Each cloud below is a set of points, in no order, taken from a shape made of curves that can fork, meet and close up, bent smoothly into 11 dimensions.
How many separate parts and how many independent loops does the shape behind each cloud have?

Voda, 66 rows:
[[-4.42 -4.31 -6.63 -2.07  3.10 -1.83 -1.89  3.73 -1.78  3.04 -1.31]
 [-5.61 -4.37 -9.47 -3.04  3.64 -2.32 -3.36  5.55  1.58  2.81 -0.42]
 [ 1.49  1.80  2.18 -1.73 -1.78  6.25  1.96 -5.29 -5.35  3.21 -1.01]
 [-3.50 -3.50 -5.26 -2.17  2.34 -0.63 -1.06  2.21 -3.02  3.39 -1.53]
 [-5.73 -4.57 -9.40 -2.83  3.72 -2.61 -3.37  5.73  1.43  2.73 -0.45]
 [ 1.50  4.58  3.18 -0.32 -1.26  0.83 -1.25 -2.83 -1.72 -0.27  0.09]
 [ 2.09  3.04  3.33 -1.50 -2.40  6.50  1.69 -5.85 -4.61  2.59 -0.69]
 [ 2.18  4.26  3.71 -1.27 -2.45  4.71  0.62 -5.20 -3.29  1.47 -0.33]
 [-5.70 -4.85 -9.18 -2.55  3.86 -2.83 -3.31  5.88  1.10  2.62 -0.53]
 [-1.48 -1.50 -2.31 -2.30  0.65  2.13  0.53 -1.16 -4.92  3.87 -1.69]
 [ 2.34  3.88  6.10  2.18 -0.71 -1.95 -0.75 -2.44 -3.75 -1.86 -0.52]
 [ 2.24  3.37  3.52 -1.36 -2.42  6.22  1.48 -5.83 -4.29  2.26 -0.57]
 [ 1.20  1.30  1.62 -1.86 -1.49  5.85  1.86 -4.90 -5.50  3.39 -1.13]
 [-3.96 -1.94 -8.06 -4.59  1.04  1.88 -2.40  2.34  3.27  3.51 -0.37]
 [-5.35 -4.97 -8.17 -2.08  3.79 -2.76 -2.82  5.36 -0.10  2.69 -0.87]
 [ 1.47  4.41  3.41  0.27 -0.92 -0.10 -1.52 -2.27 -1.60 -0.79  0.06]
 [-4.47 -2.49 -8.73 -4.31  1.86  0.43 -2.70  3.34  2.57  3.44 -0.37]
 [ 1.69  4.69  3.29 -0.73 -1.74  1.99 -0.74 -3.52 -2.10  0.27  0.00]
 [-5.48 -5.02 -8.44 -2.16  3.81 -2.87 -2.97  5.60  0.22  2.63 -0.78]
 [ 2.11  4.41  3.64 -1.21 -2.38  4.31  0.34 -4.97 -3.12  1.27 -0.29]
 [ 1.65  2.07  2.47 -1.66 -1.91  6.41  1.93 -5.48 -5.21  3.07 -0.94]
 [ 1.51  4.24  3.81  0.75 -0.70 -0.82 -1.56 -2.04 -1.85 -1.18 -0.01]
 [ 1.49  4.32  3.57  0.46 -0.82 -0.56 -1.51 -2.10 -1.72 -1.01  0.05]
 [ 1.68  4.67  3.24 -0.67 -1.62  1.73 -0.90 -3.36 -1.96  0.18  0.00]
 [ 2.00  3.98  5.24  1.73 -0.62 -1.67 -1.08 -2.21 -2.98 -1.67 -0.33]
 [ 2.59  3.81  6.79  2.57 -0.79 -2.07 -0.39 -2.71 -4.41 -2.00 -0.69]
 [ 0.96  1.07  1.34 -1.95 -1.30  5.63  1.84 -4.64 -5.57  3.47 -1.25]
 [-1.09 -1.15 -1.80 -2.29  0.42  2.63  0.74 -1.70 -5.13  3.85 -1.69]
 [ 2.18  3.91  5.69  1.97 -0.68 -1.81 -0.89 -2.30 -3.37 -1.81 -0.45]
 [-1.93 -2.04 -3.04 -2.31  1.14  1.38  0.20 -0.36 -4.59  3.75 -1.69]
 [-5.29 -3.57 -9.39 -3.57  2.99 -1.41 -3.23  4.82  1.95  3.10 -0.36]
 [-4.68 -2.76 -8.96 -4.19  2.16 -0.07 -2.84  3.71  2.39  3.34 -0.35]
 [ 1.97  2.68  3.06 -1.52 -2.24  6.56  1.80 -5.80 -4.85  2.75 -0.75]
 [ 1.59  4.19  4.01  0.91 -0.64 -1.00 -1.52 -2.00 -1.96 -1.27 -0.05]
 [ 0.15  0.20  0.09 -2.13 -0.66  4.55  1.53 -3.56 -5.54  3.77 -1.44]
 [-4.03 -3.92 -5.94 -2.13  2.69 -1.23 -1.46  2.98 -2.40  3.22 -1.42]
 [-5.63 -5.00 -8.75 -2.24  3.91 -3.01 -3.19  5.80  0.58  2.61 -0.74]
 [ 1.48  4.47  3.34  0.09 -1.01  0.06 -1.43 -2.39 -1.62 -0.69  0.10]
 [ 1.83  4.67  3.39 -0.96 -1.95  2.63 -0.51 -3.99 -2.31  0.60 -0.05]
 [-4.18 -2.20 -8.39 -4.53  1.39  1.24 -2.56  2.79  2.91  3.48 -0.36]
 [ 0.54  0.58  0.63 -2.08 -0.97  5.01  1.68 -4.07 -5.56  3.62 -1.36]
 [ 2.03  4.47  3.61 -1.16 -2.24  3.99  0.18 -4.77 -2.94  1.18 -0.23]
 [-5.29 -4.89 -7.92 -2.09  3.69 -2.68 -2.70  5.14 -0.40  2.69 -0.96]
 [ 2.47  3.81  6.43  2.38 -0.72 -2.00 -0.58 -2.57 -4.03 -1.90 -0.65]
 [ 2.20  4.03  3.69 -1.30 -2.54  5.42  0.93 -5.48 -3.67  1.79 -0.39]
 [-5.00 -3.17 -9.21 -3.90  2.62 -0.79 -3.04  4.30  2.20  3.24 -0.30]
 [ 1.47  4.50  3.27 -0.10 -1.11  0.36 -1.36 -2.58 -1.60 -0.47  0.09]
 [-2.77 -2.85 -4.26 -2.28  1.78  0.25 -0.47  1.04 -3.81  3.60 -1.62]
 [-4.98 -4.71 -7.47 -2.07  3.51 -2.36 -2.41  4.65 -0.91  2.81 -1.05]
 [ 1.87  4.04  4.89  1.48 -0.59 -1.53 -1.26 -2.05 -2.66 -1.57 -0.24]
 [-5.56 -4.24 -9.46 -3.15  3.48 -2.13 -3.34  5.42  1.66  2.86 -0.35]
 [ 2.25  3.81  3.68 -1.34 -2.52  5.71  1.17 -5.68 -3.92  1.96 -0.50]
 [-4.75 -4.50 -7.08 -2.03  3.30 -2.15 -2.17  4.30 -1.28  2.90 -1.16]
 [ 1.89  4.63  3.40 -0.99 -2.04  2.99 -0.35 -4.15 -2.53  0.76 -0.11]
 [-5.37 -3.77 -9.45 -3.49  3.17 -1.73 -3.24  5.05  1.86  3.01 -0.37]
 [ 1.85  2.43  2.82 -1.60 -2.11  6.52  1.92 -5.68 -5.05  2.89 -0.80]
 [ 2.25  3.65  3.61 -1.38 -2.52  6.01  1.30 -5.78 -4.06  2.12 -0.51]
 [ 1.77  4.02  4.57  1.31 -0.61 -1.38 -1.34 -2.03 -2.39 -1.52 -0.21]
 [-0.26 -0.29 -0.57 -2.23 -0.33  3.82  1.32 -2.95 -5.47  3.83 -1.56]
 [ 1.64  4.12  4.28  1.13 -0.62 -1.23 -1.41 -1.99 -2.17 -1.41 -0.11]
 [ 2.03  4.55  3.53 -1.10 -2.21  3.60 -0.03 -4.51 -2.72  0.95 -0.20]
 [-3.13 -3.14 -4.70 -2.24  2.02 -0.15 -0.72  1.53 -3.50  3.50 -1.62]
 [-0.53 -0.55 -0.96 -2.25 -0.07  3.48  1.12 -2.57 -5.39  3.88 -1.59]
 [-5.70 -4.96 -9.07 -2.42  3.92 -2.90 -3.30  5.84  0.93  2.61 -0.58]
 [ 1.60  4.61  3.24 -0.45 -1.46  1.15 -1.12 -3.03 -1.79 -0.12  0.08]
 [-2.24 -2.36 -3.53 -2.30  1.38  0.92 -0.04  0.14 -4.35  3.72 -1.70]]
parts => 1
loops => 0

noz (73 x 11):
[[-2.14 -3.72  1.64  1.95  1.48  0.94  1.77  4.44 -2.04 -0.32  2.45]
 [ 1.53  0.71  0.65 -2.76 -1.36 -3.74 -1.44 -3.31 -2.05 -2.55 -2.11]
 [ 1.85  1.05 -0.69 -3.33 -2.04 -3.83 -1.49 -4.15 -1.05 -2.56 -1.83]
 [ 2.59  4.56 -1.01 -4.36 -2.67 -3.08 -4.74 -7.31 -0.72 -1.19 -2.13]
 [ 1.82  0.97 -0.43 -3.18 -1.88 -3.77 -1.46 -3.96 -1.26 -2.56 -1.87]
 [-2.24 -2.98  2.10  2.15  1.62  1.66  0.71  3.96 -1.92  0.20  2.30]
 [-2.32 -2.89  2.17  2.26  1.66  1.84  0.58  3.89 -1.80  0.35  2.45]
 [ 2.30  1.67 -1.64 -3.99 -2.58 -3.98 -1.81 -5.17 -0.39 -2.49 -1.81]
 [ 2.80  3.87 -1.76 -4.71 -3.07 -3.72 -3.81 -7.29 -0.27 -1.70 -2.09]
 [-3.06 -2.68  1.71  3.30  2.16  4.13  0.11  4.56 -0.54  1.77  3.71]
 [-2.66 -2.39  2.13  2.79  1.90  3.16 -0.12  3.95 -1.22  1.22  3.05]
 [ 2.00  4.26  0.63 -3.42 -1.89 -2.66 -4.77 -6.26 -1.97 -0.94 -2.46]
 [-2.55 -2.52  2.17  2.56  1.92  2.86 -0.02  3.86 -1.41  0.95  2.82]
 [-3.43 -5.40 -0.53  3.45  1.88  3.45  3.94  7.09  0.67  1.11  5.31]
 [ 1.38  0.73  1.15 -2.57 -1.18 -3.63 -1.51 -3.04 -2.48 -2.55 -2.26]
 [-2.17 -4.17  1.19  1.93  1.40  0.81  2.52  4.94 -1.85 -0.46  2.80]
 [ 1.32  0.71  1.62 -2.40 -0.99 -3.62 -1.65 -2.92 -2.82 -2.54 -2.37]
 [ 1.17  1.08  2.46 -2.20 -0.74 -3.55 -2.07 -2.83 -3.41 -2.38 -2.68]
 [ 1.29  0.80  1.77 -2.30 -0.97 -3.58 -1.76 -2.79 -2.94 -2.54 -2.47]
 [ 1.21  1.59  2.67 -2.15 -0.69 -3.32 -2.67 -3.11 -3.64 -2.16 -2.89]
 [-4.00 -4.39 -0.26  4.23  2.25  5.52  2.44  6.82  1.48  2.61  6.05]
 [-2.93 -5.27 -0.07  2.77  1.55  2.07  3.83  6.47 -0.48  0.30  4.39]
 [-3.46 -3.12  1.00  3.74  2.24  4.87  0.73  5.29  0.27  2.27  4.70]
 [-2.23 -3.33  1.90  2.04  1.58  1.29  1.27  4.14 -2.04 -0.06  2.38]
 [-2.17 -3.48  1.79  2.01  1.57  1.07  1.51  4.34 -1.97 -0.13  2.37]
 [-3.94 -4.11 -0.01  4.20  2.31  5.53  2.16  6.57  1.26  2.60  5.82]
 [-2.94 -2.60  1.86  3.12  2.05  3.83 -0.06  4.26 -0.80  1.63  3.55]
 [ 2.66  4.45 -1.20 -4.41 -2.84 -3.18 -4.60 -7.42 -0.63 -1.23 -2.15]
 [ 1.19  0.98  2.26 -2.21 -0.72 -3.59 -1.96 -2.84 -3.33 -2.45 -2.65]
 [-3.87 -3.88  0.15  4.18  2.28  5.46  1.82  6.38  1.14  2.63  5.65]
 [ 1.13  1.31  2.63 -2.17 -0.67 -3.49 -2.34 -3.02 -3.60 -2.29 -2.81]
 [-2.72 -5.18  0.24  2.47  1.53  1.52  3.65  6.16 -0.92 -0.04  3.91]
 [-3.64 -5.33 -0.60  3.73  1.96  4.06  3.85  7.21  0.97  1.46  5.66]
 [-3.76 -3.61  0.43  4.00  2.30  5.26  1.46  6.04  0.84  2.48  5.34]
 [ 1.84  3.81  1.39 -3.05 -1.48 -2.65 -4.58 -5.54 -2.50 -1.11 -2.60]
 [ 1.56  2.98  2.21 -2.64 -1.01 -2.92 -3.87 -4.51 -3.13 -1.48 -2.82]
 [-3.18 -2.78  1.53  3.40  2.15  4.37  0.24  4.72 -0.24  1.90  4.08]
 [-2.41 -4.84  0.64  2.23  1.51  1.07  3.27  5.66 -1.45 -0.31  3.36]
 [ 2.85  3.52 -1.88 -4.74 -3.10 -3.84 -3.52 -7.13 -0.13 -1.88 -2.08]
 [ 2.15  4.34  0.20 -3.71 -2.09 -2.70 -4.94 -6.58 -1.62 -0.97 -2.28]
 [-2.53 -4.92  0.47  2.32  1.46  1.26  3.41  5.87 -1.27 -0.20  3.62]
 [-2.55 -2.55  2.21  2.58  1.81  2.62  0.02  3.82 -1.47  0.84  2.69]
 [-4.00 -4.74 -0.45  4.23  2.20  5.34  3.06  7.11  1.66  2.38  6.11]
 [ 2.43  4.60 -0.53 -4.10 -2.45 -2.90 -4.93 -7.07 -1.05 -0.93 -2.18]
 [ 1.25  1.89  2.74 -2.27 -0.72 -3.24 -2.95 -3.48 -3.63 -2.00 -2.96]
 [-3.65 -3.35  0.75  3.82  2.27  5.15  0.99  5.64  0.51  2.44  5.11]
 [-4.00 -4.58 -0.43  4.28  2.26  5.44  2.81  7.06  1.57  2.48  6.08]
 [ 2.76  4.29 -1.51 -4.56 -2.98 -3.39 -4.31 -7.39 -0.44 -1.48 -2.10]
 [ 1.61  0.89  0.14 -2.98 -1.61 -3.79 -1.41 -3.58 -1.63 -2.57 -1.97]
 [ 2.18  1.38 -1.24 -3.75 -2.37 -3.95 -1.62 -4.82 -0.56 -2.53 -1.79]
 [-2.17 -3.93  1.40  2.00  1.49  0.87  2.11  4.70 -1.99 -0.40  2.58]
 [-3.94 -4.89 -0.57  4.16  2.21  5.18  3.25  7.15  1.56  2.24  6.06]
 [ 2.05  1.16 -0.99 -3.58 -2.22 -3.84 -1.54 -4.48 -0.76 -2.53 -1.76]
 [-3.37 -2.97  1.28  3.54  2.21  4.63  0.47  4.98 -0.04  2.12  4.40]
 [ 1.45  2.70  2.39 -2.53 -0.96 -2.97 -3.66 -4.20 -3.29 -1.65 -2.90]
 [ 1.34  2.37  2.61 -2.35 -0.85 -3.10 -3.40 -3.85 -3.51 -1.81 -2.89]
 [ 2.77  3.00 -2.04 -4.70 -3.13 -4.02 -2.98 -6.82 -0.04 -2.16 -2.06]
 [-3.73 -5.19 -0.71  3.98  2.06  4.46  3.71  7.23  1.30  1.79  5.77]
 [ 2.69  2.34 -1.96 -4.39 -2.99 -4.10 -2.40 -6.05 -0.03 -2.39 -1.97]
 [-3.03 -5.38 -0.20  3.07  1.76  2.55  3.92  6.73 -0.08  0.65  4.72]
 [ 2.84  3.20 -2.09 -4.72 -3.10 -4.01 -3.18 -6.90 -0.09 -2.09 -2.01]
 [ 1.65  3.35  1.83 -2.87 -1.27 -2.80 -4.24 -5.00 -2.87 -1.32 -2.69]
 [ 2.55  2.21 -1.97 -4.36 -2.92 -4.07 -2.24 -5.87 -0.02 -2.39 -1.91]
 [-2.41 -2.70  2.19  2.39  1.77  2.22  0.37  3.84 -1.70  0.55  2.48]
 [-2.83 -2.50  2.01  3.01  2.01  3.54 -0.11  4.10 -0.93  1.39  3.27]
 [ 1.93  4.05  0.96 -3.25 -1.73 -2.70 -4.69 -6.03 -2.18 -1.04 -2.46]
 [ 2.45  1.88 -1.76 -4.13 -2.82 -4.01 -1.96 -5.49 -0.28 -2.45 -1.83]
 [-2.35 -4.48  0.93  2.08  1.46  0.87  2.88  5.27 -1.71 -0.44  3.02]
 [ 2.80  4.17 -1.65 -4.62 -3.03 -3.48 -4.15 -7.35 -0.27 -1.59 -2.16]
 [-3.85 -5.08 -0.59  4.08  2.18  4.79  3.52  7.27  1.43  2.02  5.99]
 [ 2.28  4.55 -0.22 -3.92 -2.34 -2.73 -4.91 -6.88 -1.34 -0.93 -2.25]
 [-3.31 -5.38 -0.36  3.28  1.81  3.07  3.94  6.98  0.33  0.86  5.01]
 [ 2.68  2.65 -2.07 -4.56 -3.06 -4.05 -2.59 -6.36 -0.06 -2.27 -2.00]]
parts => 2
loops => 2
